Each row is where one point has got to under a steady rotation. How many ticks took it there?
The counts run from 0 to 463.
[ 2.30 -0.87  3.51  2.64 -1.01  0.76 -3.20  3.15 -1.82  2.42 -4.50 -0.86
  1.21  2.57 -2.52 -0.89  0.35  2.96  3.43 -2.01 -3.11  1.81  1.97 -0.51
 -3.47  2.22  0.11 -1.03 -3.77 -3.59 -5.23 -2.04 -2.77 -0.28  0.15  0.83
 -2.97  2.57 -0.91  1.76  0.34 -0.79  1.23 -0.83 -2.40  6.03  0.33 -0.06
 -4.89 -0.63 -3.21  0.83 -0.84 -0.16 -0.98 -3.81 -1.77]  292
[ 2.31  2.08  0.63  0.99  0.91 -1.11 -1.70  5.33 -2.39  1.15 -2.72 -2.78
  3.07  2.28 -2.44  2.42  1.66  3.11  4.24 -1.17 -2.86 -1.26 -1.30  0.03
 -2.65  2.97 -0.16 -0.68 -1.48 -2.11 -3.93 -3.34 -1.49 -0.74  3.19  0.65
 -1.17  3.47  1.14 -0.37  0.42  1.81  2.29 -0.50  1.52  3.50  5.07  1.96
 -3.71  0.27 -1.65  4.27 -3.46 -0.86 -0.84 -3.35 -0.54]  182
[ 1.58 -0.37 -2.06 -0.40  1.13 -2.85 -1.99  3.25 -2.51 -2.65 -2.45 -5.13
  2.80  3.25 -2.97 -2.43  0.45  2.68  2.69 -0.75 -4.28  2.26  0.87  0.00
 -2.96  3.33 -0.47  0.46 -2.40 -1.54 -1.84 -0.57 -1.97 -1.21  3.62 -0.28
 -2.56  4.20  1.53 -0.30  0.53  1.18  4.83 -1.82  0.07  5.15  3.73  2.06
 -3.14  2.37 -0.49  1.06 -2.45  1.75 -2.00 -3.81 -1.07]  346
[ 3.71 -0.03  2.06  2.69  0.28 -1.21 -2.71  3.93 -1.62  1.77 -3.54 -2.31
  3.00  2.56 -2.54  1.58  2.36  2.91  4.99 -1.08 -2.67  0.23 -0.58  0.27
 -3.21  1.84 -0.60 -0.92 -1.30 -2.84 -3.80 -1.62 -1.26 -1.21  2.17  1.15
 -1.79  4.72  1.09  1.40  0.71  2.78  1.63  0.88  0.22  4.88  4.05  2.69
 -3.40 -0.57 -1.86  3.45 -1.61 -0.97  0.33 -3.16 -0.45]  193
[ 2.83  0.59 -1.49 -0.58  2.53 -0.15 -3.80  2.10 -2.70 -0.81 -3.46 -2.41
  2.85  4.32 -2.72 -0.86 -2.43  3.50  3.15 -1.98 -3.04  3.71  1.00  0.67
 -4.65  2.75  1.35 -1.85 -2.92 -2.40 -3.23 -1.94 -1.59 -0.04  0.62  1.34
 -2.75  2.64 -0.89  0.57  2.29 -0.29  4.05  0.03  0.24  5.67  2.38  1.32
 -1.42  1.43 -2.50  1.17 -0.85 -0.64 -0.78 -4.18 -1.02]  457
[ 1.93  1.00  2.45  1.31 -0.60 -0.75 -0.96  3.88 -3.06  0.58 -2.63 -1.47
  4.91  3.24 -4.84  1.11  0.81  2.20  3.04 -1.92 -1.56  2.37  0.98 -1.72
 -3.88  3.75  0.48 -0.47 -1.70 -1.82 -3.40 -0.74 -3.17 -0.61 -0.22  1.23
 -2.04  1.31 -0.06  0.89  0.69  1.79  1.22  0.84 -1.87  7.85  0.85  2.13
 -3.60  0.76 -3.72  1.32 -1.09  2.38 -2.37 -1.15 -0.22]  380
[ 0.92  1.94  1.74  0.87 -3.68 -1.83 -3.07  1.61 -3.87  0.44 -4.52 -1.19
 -0.65  2.44 -2.47  0.43  1.28  0.17  3.21  0.35 -2.89  1.87  1.85  2.67
 -0.79  3.71 -0.70  0.67 -3.88 -3.88 -3.05 -1.50 -1.31 -0.11  3.43 -0.12
 -3.48  4.26  1.13 -0.79 -2.42 -0.38  2.37 -1.38 -1.16  3.14  2.54 -1.68
 -3.97 -1.21 -2.48  2.70 -2.29 -2.52  2.48 -4.97 -2.79]  276
[ 1.91 -0.20  0.89  0.10 -4.74 -2.54 -2.43  2.58 -4.68 -1.97 -2.30 -5.18
  2.21  2.27 -4.24 -2.21  2.16 -0.48  3.11 -0.38 -3.33  2.23  0.89  0.99
 -0.71  3.14  0.30  0.64 -2.54 -2.21 -3.07  0.05 -1.28 -0.94  2.37 -0.54
 -2.74  3.27  1.25  0.66 -2.56  0.42  1.87  0.16 -3.82  6.46 -0.84 -0.23
 -3.95 -0.44 -1.76 -0.60 -0.03  0.28 -0.77 -3.59 -2.48]  139
[ 3.02  1.27 -0.99 -0.57 -2.38 -2.49 -3.53  1.82 -5.03 -2.36 -1.84 -5.53
  1.72  2.33 -3.16 -0.45  0.81  0.44  3.51 -0.03 -4.00  0.73 -0.64  2.92
 -0.37  2.34  1.60 -1.29 -1.80 -2.67 -3.41 -2.08  1.01 -0.33  3.50 -0.56
 -2.37  4.67  1.01  0.34 -1.72  0.74  3.25  0.17 -0.08  4.18  2.05 -0.21
 -2.52 -0.20 -1.25  1.44 -1.20 -3.16  0.41 -5.51 -1.49]  423
[ 3.66 -0.53 -0.46 -0.44  2.59 -0.98 -2.74  1.76 -3.78 -2.23 -2.20 -2.52
  4.28  4.62 -3.91 -0.54 -1.85  2.62  3.05 -2.59 -3.17  3.36  0.20  0.42
 -2.84  2.24  2.63 -2.42 -1.56 -3.65 -2.89 -0.73 -1.64 -0.18  1.27  0.75
 -1.55  1.71  0.98  2.12  1.53  1.34  2.57  0.42  1.11  6.70  1.34  1.32
 -2.05  1.36 -2.88  0.44  0.65  1.08 -2.23 -3.77 -0.30]  221
[ 3.28 -0.23  2.85  2.19 -0.82 -0.69 -1.76  3.27 -3.82  0.51 -2.78 -2.79
  4.30  2.31 -4.35  0.60  1.45  1.83  3.17 -1.90 -1.44  1.28 -0.46 -1.12
 -2.70  1.60  1.77 -1.97 -1.51 -3.41 -5.24 -1.59 -1.35 -0.62 -0.11  0.53
 -2.14  2.44 -0.13  2.75 -0.75  1.53  0.60  1.11 -2.11  7.56  0.28  1.31
 -3.80 -0.02 -3.69  1.27  0.29  0.18 -2.20 -2.93 -0.31]  404
[ 1.22 -0.12  0.01 -0.50  1.35 -0.15 -2.49  2.93 -2.31 -0.97 -2.97 -1.15
  2.75  4.80 -3.27 -1.79 -1.70  2.75  1.79 -2.26 -3.69  4.15  2.78 -0.12
 -4.26  4.47 -0.01 -0.10 -3.61 -1.84 -1.71 -0.86 -4.00 -0.54  1.59  0.91
 -2.26  1.34  0.15 -0.42  2.43  0.39  3.41 -1.47 -0.51  6.47  1.59  1.15
 -3.30  1.77 -2.75  0.04 -1.39  3.18 -1.70 -2.88 -0.62]  97
[ 3.19  0.73 -1.03 -2.57 -2.47 -1.09 -1.94  3.38 -4.00 -0.26 -3.42 -1.57
  3.14  2.35 -3.10 -2.28 -0.10  1.41  4.89 -2.15 -3.76  2.29  0.97  0.43
 -1.68  4.93  0.19  2.45 -3.72 -1.49 -2.13 -0.57 -3.09  0.08  3.96  0.06
 -1.75  0.60  3.59  0.99 -0.39 -1.28  0.79  1.55 -3.88  5.33 -1.81  0.55
 -0.28 -1.13 -0.04 -1.41 -0.98  1.51 -1.48 -2.57 -3.76]  338
[ 1.98 -1.35  3.48  1.94 -3.54 -2.08 -2.45  2.50 -2.65  0.02 -3.95 -1.75
  1.18  2.31 -3.78 -1.26  3.19  0.08  3.45 -0.13 -3.19  2.43  1.98  0.66
 -1.13  3.19 -1.35  1.17 -2.69 -3.86 -2.39  0.69 -2.75 -1.56  3.78  0.24
 -2.75  3.47  2.76  1.15 -1.78  1.55  1.15 -0.62 -2.43  5.97  1.20  0.11
 -5.07 -1.26 -1.83  0.80 -0.39  1.35  0.38 -2.71 -1.42]  116
[ 1.22  2.88  2.28 -0.11 -0.61 -1.37  0.13  5.02 -3.05  1.74 -3.29  0.80
  4.22  1.64 -3.75  3.19  1.50  2.10  4.55 -1.53 -1.47  0.20  0.23 -0.98
 -1.67  5.14 -1.06  2.43 -2.43 -2.47 -2.32 -1.44 -3.37 -0.50  4.10  0.48
 -1.09  0.37  3.93  0.21 -0.90  0.96 -0.01  0.87 -1.52  4.48  2.83  0.92
 -3.03 -0.82 -1.85  3.38 -3.38  2.43 -0.96 -1.20 -2.17]  366
[ 2.67  2.28  0.86  0.45  2.12 -1.40 -1.03  4.13 -3.54  0.78 -2.68 -2.40
  3.24  1.09 -2.54  3.06  0.70  4.20  3.23 -1.29 -2.28 -1.45 -1.88 -0.25
 -0.78  1.97  1.27 -1.20 -1.94 -3.94 -5.22 -3.65 -0.06 -0.08  3.16 -0.68
 -0.97  2.62  2.14  0.98 -1.16  0.17  1.52  0.18  1.07  3.15  4.25  0.50
 -3.04  0.14 -1.58  3.57 -3.11 -2.31 -2.16 -5.11 -1.27]  430
[ 1.22  2.86 -0.32 -2.35 -2.07 -0.51 -2.18  3.01 -3.44  0.38 -4.15  1.10
  1.14  3.31 -2.34  0.13 -0.73  0.66  4.54 -1.54 -3.89  2.16  1.82  2.21
 -1.02  6.49 -0.71  2.61 -4.48 -2.37 -0.34 -1.63 -3.68  0.50  5.72  0.66
 -1.29  0.36  3.76 -1.37 -0.07 -0.48  1.55 -0.29 -0.34  3.06  0.84 -1.53
 -0.97 -1.26 -0.98  1.37 -2.63  1.10  1.04 -3.26 -3.57]  89
[ 1.90  1.52 -1.38 -1.36  1.65 -2.62 -2.16  0.96 -4.77 -3.23 -2.11 -2.31
  2.02  3.52 -3.20  1.27 -0.34  1.42  2.04 -0.86 -3.62  2.32  0.39  2.29
  0.32  3.08  1.60 -1.03 -2.35 -4.28 -1.67 -1.10 -0.15  0.21  5.12 -0.34
 -1.61  2.64  3.50 -0.41 -1.26  1.11  3.79 -1.21  2.46  3.58  4.52 -0.56
 -2.95  1.35 -2.13  2.67 -1.68 -0.26 -0.12 -5.38 -0.73]  235
[ 4.03 -0.62  0.66 -0.16 -1.68 -2.01 -3.31  0.32 -4.39 -0.87 -3.99 -0.82
  2.63  3.12 -4.16 -0.96 -0.06  0.66  4.87 -1.21 -2.19  4.04  0.92  1.37
 -2.01  2.35  1.63 -0.67 -2.29 -4.54 -3.06  0.92 -0.83 -0.05  2.23  0.84
 -2.56  2.63  3.20  2.55 -1.21  0.55  1.13  2.57 -2.21  6.44 -0.34  0.59
 -0.88 -1.04 -2.29  0.31  1.26 -0.49  0.24 -3.09 -2.54]  227
[ 2.48 -1.10 -1.95 -0.56  0.75 -1.91 -2.67  2.96 -2.72 -2.85 -2.20 -5.73
  1.98  3.30 -2.40 -3.30  0.22  2.58  2.72 -0.88 -5.29  2.05  1.01  0.79
 -2.04  3.14 -0.03  0.02 -2.65 -1.62 -2.05 -1.11 -1.65 -0.95  4.00 -0.54
 -2.43  3.89  1.58  0.03  0.41  0.53  4.06 -1.79 -0.65  4.93  2.14  1.07
 -2.97  1.40 -0.24 -0.18 -1.60  1.29 -2.08 -4.59 -1.06]  334
[ 2.90 -1.03 -0.13 -0.55 -2.50 -1.95 -2.94  3.18 -3.14  0.15 -4.19 -2.76
  2.76  1.73 -3.11 -3.01  1.20  2.19  5.21 -1.33 -3.35  3.15  1.36 -0.31
 -2.82  3.34 -0.68  2.09 -3.20 -2.28 -2.83  0.33 -2.12 -0.64  2.93 -0.20
 -2.77  2.64  3.14  1.73 -0.41 -0.56  1.49  1.36 -4.67  6.02 -0.49  1.41
 -1.33 -1.26  0.04 -0.81 -0.92  1.02 -1.32 -2.47 -3.22]  339
[ 1.37  3.10  1.82 -0.74  0.07 -1.36 -0.56  2.78 -4.54  1.58 -4.59  2.20
  2.97  1.03 -3.41  3.61 -0.06  3.33  3.07 -1.22 -0.65  1.51  0.48 -0.32
 -0.20  3.77  0.75  0.67 -3.59 -5.04 -3.77 -1.38 -1.65  1.15  3.33 -0.01
 -1.65  0.36  4.30  0.68 -2.00 -1.99  0.46  0.87 -1.69  4.18  2.68 -1.33
 -2.44 -0.87 -2.67  3.22 -2.72 -0.49 -0.87 -3.77 -3.27]  254
[ 1.29  3.04 -1.58 -2.87 -2.23 -0.45 -1.10  4.10 -5.98 -2.14 -1.07 -4.00
  4.06  2.79 -4.04 -0.71 -1.12  0.65  2.18 -1.86 -3.50  0.81  0.05  0.93
 -0.80  5.17  1.97  0.29 -2.92 -0.04 -3.25 -2.80 -2.35  0.42  2.46 -0.49
 -1.11 -0.26  0.63 -0.96 -1.07 -0.97  1.91  0.26 -2.01  5.30 -1.59 -1.37
 -1.75  0.62 -2.17 -0.72 -1.52  1.04 -3.11 -3.67 -2.42]  149
[ 1.85  1.87 -1.69 -1.24 -3.58 -1.64 -2.57  3.33 -4.93 -2.13 -1.72 -5.80
  3.43  2.42 -3.64 -1.99 -0.19  0.61  3.49 -1.11 -3.45  2.12  0.18  1.44
 -2.47  4.24  1.40  0.04 -2.47  0.26 -3.29 -2.09 -1.29 -0.42  1.23  0.01
 -2.50  2.80 -1.01 -0.82 -0.62 -0.40  3.32  0.89 -2.70  5.84 -0.80  0.51
 -1.47  0.46 -1.69 -0.68 -1.26 -0.50 -1.42 -3.55 -2.39]  162
[ 3.08  2.37 -0.70 -2.01 -0.36  1.08 -3.11  2.02 -5.65 -1.39 -2.17 -2.00
  2.53  4.20 -2.81 -0.46 -3.13  1.42  2.14 -2.57 -4.34  1.72  0.11  2.44
 -0.55  3.88  3.55 -1.91 -3.42 -2.68 -3.43 -3.83 -2.26  0.96  2.03 -0.04
 -1.06 -0.26  0.29  0.38  0.31 -1.36  1.77  0.01  0.07  4.67 -1.54 -2.28
 -1.43 -0.04 -2.76 -0.60 -0.26 -0.57 -1.68 -5.72 -1.66]  37
[ 0.37  1.25  0.10  0.26  1.57 -2.17 -1.84  1.58 -3.36 -1.67 -3.43 -2.21
  2.00  2.59 -3.08  1.22 -0.25  3.43  0.63 -0.56 -2.11  2.77  1.37  0.24
 -1.95  2.43  0.51 -1.69 -2.63 -4.27 -3.19 -1.06 -0.74  0.28  2.15 -0.66
 -2.84  3.72  0.58 -0.73 -0.76 -0.54  4.44 -2.32  0.82  4.55  5.23 -0.38
 -4.56  2.36 -2.97  3.01 -2.59 -0.79 -0.97 -5.04 -0.91]  258
[ 0.55  3.77 -1.57 -2.92 -0.99 -1.89 -0.83  4.05 -4.47 -2.09 -1.66 -2.10
  3.50  3.47 -3.05  1.18 -0.24  1.00  3.34 -1.29 -3.64  0.81  0.66  1.65
 -0.85  6.72 -0.21  2.34 -2.65 -1.06  0.14 -2.04 -3.11 -0.06  5.54  0.50
 -0.94  1.13  3.16 -2.21 -0.34  1.28  2.64 -0.48  0.49  3.80  2.23  0.03
 -1.90  0.47 -1.19  2.28 -2.94  2.14 -0.77 -3.28 -1.85]  360
[ 2.66  0.83  0.18 -0.08 -3.67 -2.35 -3.27  1.81 -5.41 -2.50 -1.98 -5.32
  1.91  2.91 -3.97 -0.53  2.04 -0.77  3.25 -0.17 -3.85  1.16 -0.39  2.84
 -0.18  2.49  1.46 -1.00 -1.52 -2.58 -3.41 -1.57  0.36 -0.79  2.95 -0.61
 -2.06  4.30  0.86  0.31 -1.92  1.91  2.43  0.19 -0.37  5.13  0.91 -0.19
 -3.30 -0.34 -2.49  1.37 -0.30 -2.12  0.52 -4.74 -1.34]  411
[ 3.27  2.56 -0.80 -2.35 -0.04 -2.03 -2.13  1.71 -5.27 -2.22 -1.98 -1.06
  2.24  4.05 -3.37  1.84 -0.67  0.52  3.75 -1.27 -3.72  1.32 -0.47  3.47
  0.70  4.32  2.13 -0.15 -2.18 -4.01 -0.73 -1.59 -0.97  0.31  6.16  0.08
 -0.03  1.48  4.67  0.09 -1.09  1.36  2.00  0.37  2.28  3.07  2.66 -1.30
 -1.53 -0.29 -1.70  2.13 -1.22 -0.19  0.23 -4.97 -1.45]  224
[ 3.27 -0.73  0.20  0.08 -2.52 -1.05 -4.58  0.63 -4.52 -1.21 -3.27 -3.75
  0.29  3.00 -2.60 -2.07 -0.18  0.30  3.47 -0.37 -4.30  2.50  0.69  3.33
 -0.74  1.91  1.73 -1.49 -2.91 -3.82 -3.82 -1.50 -0.04 -0.20  2.65 -0.36
 -2.96  4.02  0.65  1.22 -1.40 -0.39  2.48 -0.13 -1.26  4.66  0.00 -1.56
 -2.62 -0.67 -2.13  0.34  0.35 -2.86  0.59 -5.63 -2.11]  39
[ 0.79  0.66  0.68 -0.24 -0.43 -1.48 -2.06  2.73 -2.95 -2.47 -2.09 -2.64
  1.03  4.11 -3.20 -0.38  1.12  0.41  1.36 -0.51 -4.96  1.44  1.34  2.02
 -0.13  4.59 -0.37  0.44 -2.68 -2.46 -0.30 -1.23 -2.84 -0.76  5.31 -0.14
 -1.59  2.86  2.22 -1.63 -0.40  2.15  3.34 -3.34  2.15  3.95  3.24 -0.45
 -5.06  1.03 -2.14  1.69 -1.94  2.50  0.03 -4.47 -0.42]  111
